Z: several groups of rows, each row roughly a mix of its group's hidden directions
Z (91 x 13)
[[-43 -32   1  30  32 -15  22  10  27 -13  10  19  32]
 [ -3  -9   6  42  10   9 -64 -10   3 -18 -23  30  -1]
 [-61 -26   6  15   6  38  29   2  15  12  20 -15  -2]
 [-35   0 -51 -37  -8  -8  15  14 -18   4  38  21  -2]
 [-13  14 -13   5  21  19  41  40 -21 -18 -16   3  48]
 [ 16 -13  19  53 -34   2   6  -9  16   5  43  11 -30]
 [-35  19 -41 -11 -19  35  17   9 -28   3  31 -23 -21]
 [ 51  36  10  15  35  -5  30  18 -17 -20  -1 -15  20]
 [-45 -46  10  41   0  16  24   1  15  -1  30  11  -1]
 [  5 -22  15  -4  17  52 -20 -28  23  -3 -28 -29  30]
 [ 50 -18  49  13  25 -21 -12  17 -11 -11 -16  -5 -24]
 [-11  32 -51  11   3 -10   4  52 -22   4  23 -16   5]
 [ 14 -28  -1  18  12  -9 -54  20  46 -27   6  17   4]
 [-30 -29  21  17  29   9  12 -10  29 -16 -47  15  29]
 [-45 -30  19  11  33  37  31  -6  -4  -5 -11  24  21]
 [-14  -5 -26 -29 -16 -41 -24 -23 -22  14  12  42 -23]
 [-47  14   4  17  10 -29  47  23  -6  -9  -6  37 -10]
 [-43 -19  43  33  -5   9  12 -40  -1  -3 -24  12  16]
 [  0 -54  32  19  14 -11 -13 -26  35 -16 -17   6  27]
 [-45  13  33 -11   1  -8  38  -1 -19 -12 -38  23 -24]
 [-28 -18  36 -18 -26 -18  33 -40  -8  18 -30  12  12]
 [ 19   2  31  22   6 -22 -25 -14 -22 -17 -56 -19  21]
 [ 41   0  22  13  39 -18   0  33 -34 -14  15  -7 -33]
 [-16  21  32 -12  21  -3  18 -14   6 -17 -68  13   8]
 [-33 -24  37  -4 -26  -9  12 -33  -4  12 -46  18  19]
 [ 26 -39  46   5 -12 -15 -26 -38  21 -12 -23   2   0]
 [ 24  17 -10 -44 -24 -42 -18   8 -37   5  -8   4 -29]
 [-30 -33  19  -1   7  52  28   9  34   9   2 -27   2]
 [ 50  34 -10  13  19 -32 -13   7 -12   7  29 -18 -32]
 [-20 -39 -21  16 -24  14 -41   1  50 -17   7  -7   3]
 [ 30  25  45 -10   4 -10  -7  -3 -34   8 -47  26   9]
 [-16  37  -5 -23 -14  25  38 -15 -41   8 -11 -39  -4]
 [-39 -15  25  13  12  23  55  -7   8  19  18 -30  -4]
 [-40   2 -34   8 -37  31  -5   6 -44   7   9 -20 -17]
 [ -6 -14 -32  -6  10  15   0  27  39  -9  59   4 -23]
 [ 31 -43  16  24 -18 -32 -25 -16  19  -4  42   3  -2]
 [ 32  17  21  13  42 -27  10  -6 -19 -26 -21 -43   9]
 [-49  -1 -28  -3  -6 -13   1   8 -35  -5 -17  45  30]
 [-14  22  -9  18  26 -35  27  13 -53   9 -15  25  19]
 [ 58  17  -9 -22 -16  20 -41 -14  -2  12 -20 -24  -4]
 [ -8  54  -9  -3   7  -2  -4  -3 -57  -6 -30  -3  24]
 [ -7 -21 -37  10   1 -37  -3  29  -3   6  60   9   8]
 [-12  -9 -30  -5  -7  25 -22   7  30  -1  56 -21 -34]
 [-23  53 -24 -21 -10  26  15   3 -51   5  -2  -7   1]
 [ 24  41 -28   1   5 -34   1  -8 -25 -17  50   2 -14]
 [-46 -44  20  19  13  29  16  -7  16  -8 -37  11  11]
 [-18  -6 -20 -29  16  11  42   2   1  12  58 -11 -23]
 [-37 -40   5 -16  10  -5 -15 -29 -11  14 -14  55 -11]
 [  8 -41 -33  23 -22 -32 -13  26  -1  12  40  19 -11]
 [ 36  22 -25  24  15   6 -53  11   4 -36  19   8  -6]
 [-19 -22 -22  28  17 -42  25  -3 -12  25  36  30   9]
 [ 44  27   4 -39  -7  15 -31 -19 -12   3 -38 -23  -3]
 [-29  -8  50  21   6  27  26 -29  18 -15 -35   8  -3]
 [ -1  -8  36  -4  23 -10  45 -17 -26   3 -40  25  27]
 [ -8 -22 -15 -34 -37  38  -9  10  46  -4  15 -27  -3]
 [  5 -10   5   5  20 -34  42   5 -21  35  33  41  -9]
 [-10  27 -39  13  45 -24  -9   2  14 -29  18  -8  36]
 [  8 -18 -25 -28 -25  10 -50  -2  34   2  25  -3 -33]
 [  5 -62  28  18 -13 -38 -16 -18  16 -11  10  16  -4]
 [ 35 -14  11  28  -6  51 -24 -27  32   6  -2 -23  12]
 [ -4   4  42   9   4 -36  34 -36 -29  17 -31  13   9]
 [ 19 -25   6  21  31 -36   2  26  -5  12  35  42 -17]
 [-52 -31 -17  35   2   3  31  27   2   3  21  25  -6]
 [  3  33 -13  -4  17  13  20  13 -49 -17  10 -49 -20]
 [-14   1  19 -15 -29  -1  47 -33 -26  43 -21   7   5]
 [-44 -51  34  18   2 -22  20 -11   7 -15  20  15  -1]
 [ 30  -9  37   0 -30   0 -35 -37  28 -14 -34   1   2]
 [ 31 -10  38   0  -1   7 -16 -10  18 -26 -41 -48  -5]
 [-35   2  22 -13  50 -19  18 -10  14 -25  -8  -2  44]
 [ -2  42   5 -31  -9  28  24 -23 -14  -7 -30 -46   7]
 [-43  -9 -38 -21 -47  13 -10  18  20   6  22 -18  -1]
 [  8  10  17  13 -15  12 -46   4 -34 -24 -50 -25   2]
 [ 18  -8 -20 -42 -39 -14 -46 -22  16 -10   6  21 -15]
 [-20  21  -5  45  -8  19  37  21  11   5 -33  35 -19]
 [  0  -2 -22 -19 -35  -2 -29 -10  28   7  46 -21 -39]
 [-15 -27 -32  16  -8  15 -48  21  38 -25  24   1  -5]
 [ 21  13  38  43  41  10  20   1 -15 -16 -28  -2  26]
 [ -3 -12  45 -17 -21  -9  33 -36  -3   0 -43   9  27]
 [-33  13 -55  20  19 -14   8  11 -24  -3  42   2   9]
 [-28 -24 -32  -5 -32  34  -4  19  12  11  42   5 -32]
 [ 59  34   8  14  29 -33  -1   8 -27  -7 -16   5   4]
 [  0   3  18 -25 -31  30  35   3 -38  31   3  -3 -38]
 [ 52   3 -21  38 -20 -19 -21   9  23  11  37   8  -3]
 [-25  29  11 -24  34  24  16  -7   0 -11 -55  -6  25]
 [ 15  18 -16 -15 -20 -63   0  23 -25   2  14  22 -27]
 [ 18  17  27   1  15 -28  -8   7 -35  18 -23  57  14]
 [-22 -33 -19  27 -16 -17  12  22  -4   8  61  13 -15]
 [ 31  20  28  14  32 -34   0   8 -52  -2 -24  11   5]
 [ 28  38  24 -26  18  22 -13 -30   8  -8 -39 -24  19]
 [  6   2  23   6  -1 -25 -20 -29  21   1 -49  23  46]
 [  4  10  28   7  25  21  65   5  -7 -14 -10 -16  35]]
which group is each row in? (one row of each group first)
[-31 -27   0   7 -17  43 -19  -6  45  -1  28 -25 -18]
P
[  1  22  17 -20  -1   0  55 -38 -13  14 -23 -36  12]
W
[ 27  41 -47 -12 -17 -10  -6  33 -25  18  19   1 -20]
G

[ -3  44  22 -11   6  57  14 -19  -3   0 -32 -21  -4]
G
[-19  14 -11   0 -14   5  29   7 -69  27  14   7 -22]
W
[-38  -3  -1  44   8 -22  42  22  12  -6  12  38  -5]
G
[-49  -7 -34  -4 -44  25 -18 -16  23  10  -1  13  21]
W
[-11 -23  22  12  41  39  32   8  21  19  20 -27 -21]
P
[ 38  30 -30  15  19   0 -19  28   4 -12  42 -24 -21]
P
[  6  36  13 -41 -10  33  38 -17  -4   0 -16 -40  -7]
W
[-23  11 -46 -15   9  13  24  13  21   3  58   7  -7]
W
[-11   6 -30   2 -12 -27  11  30 -23  10  64   4 -18]
G
